128 stands for zero in the data rows.
Some points, one per row:
[102 105 115 127  87 130 105 103]
[133 131 136 127 128 145 138 167]
[ 93 127 113 145  62 145  97 112]
[169 107 125 114 151 145 170  64]
[107 162 138 126 145 143 109 154]
[ 74 150 127 145 109 113  94 163]
[ 95 158 131 142 127 156 104 170]
[139 126 129 139 134 109 129 158]
[172 113 138 101 137 172 153  74]
[109 115 115 127  71 146 108  77]
[147 134 125 121 116 192 137  98]
[ 93 150 109 127 116 112 104 133]
[162 117 143 104 156  93 158 140]
[110 147 138 140 149 132 127 127]
[103 142 132 162 121 105 109 189]
[146 129 147 117 175 113 139 157]
[120 117 112 122 121 108 113 129]
[115 118 109 122  85 138 113 102]
[155 101 107 108 131 119 146 108]
[115 136 124 144 147 139 125 146]
[112 125 110 139 114 147 122 107]
[100 134 108 139 120 102 111 175]
[ 74 137 120 158  77 167  85 128]
[155 122 130 139 132 125 151 120]
[ 88 131 127 146  55 190 114 131]
[ 98 121 118 164  67 156  95 121]
[164  94 157 118 141  77 173 157]
[ 82 140 122 157  89 158  98 143]
[139 113 113 118  88 138 121  91]
[ 95 139 131 153  90 158  99 145]
[140 109 125 111 117 110 144 106]
[ 98 160 110 114 162  88 108 157]
[191  88 125 118 122 140 176  55]
[104 135 115 130 138 102 112 160]
[108 150 134 134 136 162 115 138]
[147 120 142 115 142 135 132 112]
[183 111 138 110 150 111 168  97]
[ 80 153 136 117 130 153 104 140]
[161 110 123  92 134 136 166  79]
[149  82 145 116  93 100 170 115]
[ 82 152 128 162 122 112 101 170]
[115 129 126 129  95 182 113  88]
[157 129 136 126 169  98 155 122]
[138 151 155 131 204 101 157 164]
[106 123 132 135 108 156 128  95]
16 more points follow, each with its number after it:
[180 124 153  99 172 108 173 122] 0
[166  89 150 104 128 107 150  68] 1
[111 136 133 146 143  97 127 187] 2
[ 98 159 118 136 165 133 127 175] 3
[112 160 140 140 145 119 125 174] 4
[109 106 101 129  92 141 107  94] 5
[175 141 138 104 175 169 156 111] 6
[ 65 129 121 145  82 116  74 149] 7
[108 130 126 127  88 135 110 103] 8
[123 108 120 144 104 148 130  96] 9
[163 135 125 130 187 124 162 120] 10
[128 118 155 117 137  91 131 133] 11
[137 108 106 127  88 151 108  98] 12
[ 95  90  98 122  56 143  92  83] 13
[148 119 137 114 135 144 143  97] 14
[ 74 140 119 145 114 110  79 167] 15
Which of these numbered points is nearest to each point below, ignoring the 2 directions in which the first points spread most? Its number follows each.
[143 117 116 140 128 154 147  69] > 10
[ 98 151 132 127 104 146  98 141] > 0
[ 89 149 132 136 127 109 107 152] > 8
[101 156 138 151 124 141 112 158] > 4
[180 122 154 103 172 100 162 123] > 0
[166  82 102 105 105 138 137  50] > 5
[110 170 148 132 176 138 118 181] > 6
[ 76 127 120 146  66 137  85 128] > 7
[147 113 112 109 153 168 152  79] > 3
[146 139 137 133 180 103 152 180] > 4
[ 72 113  90 150  58 145  84 115] > 5
[ 92 141 130 149 127 108 104 206] > 2
Now 16 new points, numbered from 0 again:
[ 86 151 125 128 132 106 115 173] 0
[163 145 127  90 159 110 132 135] 1
[122 145 150 137 158 122 138 201] 2
[ 91 165 130 130 135 118  94 180] 3
[153 105 106 106  79 151 134  51] 4
[155 130 132 113 157  92 144 148] 5
[165  96 122 130 114 145 143  89] 6
[101 120 102 150  84 156 109 103] 7
[173 108 119 109 121 120 150  89] 8
[140 153 132 123 192 132 153 150] 9
[107 172 143 142 165 125 114 198] 10
[127 113 155 129 116  92 154 170] 11
[ 91 136 110 150 119 169 105 120] 12
[ 83 139 120 141 135  90  94 185] 13
[105 125 130 149  88 177 117  96] 14
[152 117 148 109 149  77 145 117] 15
The same question for these:
[123 164 148 141 162 132 123 166] > 10
[134 160 131 123 194 102 129 160] > 12
[177 114 119 129 136 146 128 131] > 6
[160  83 141 109 117  88 173 138] > 11
[144 114 131 108 129 110 136 125] > 5
[176 106 126 120 150 121 166  85] > 7
[ 81 129 117 140 113 109  85 155] > 13
[165 124 130 130 150 112 139 138] > 6
[177 126 145 100 162 135 164 129] > 10
[185 114 142 109 141 109 163 125] > 5
[154 117 152 105 154  73 148 123] > 15
[135 151 125 125 182 131 149 145] > 9
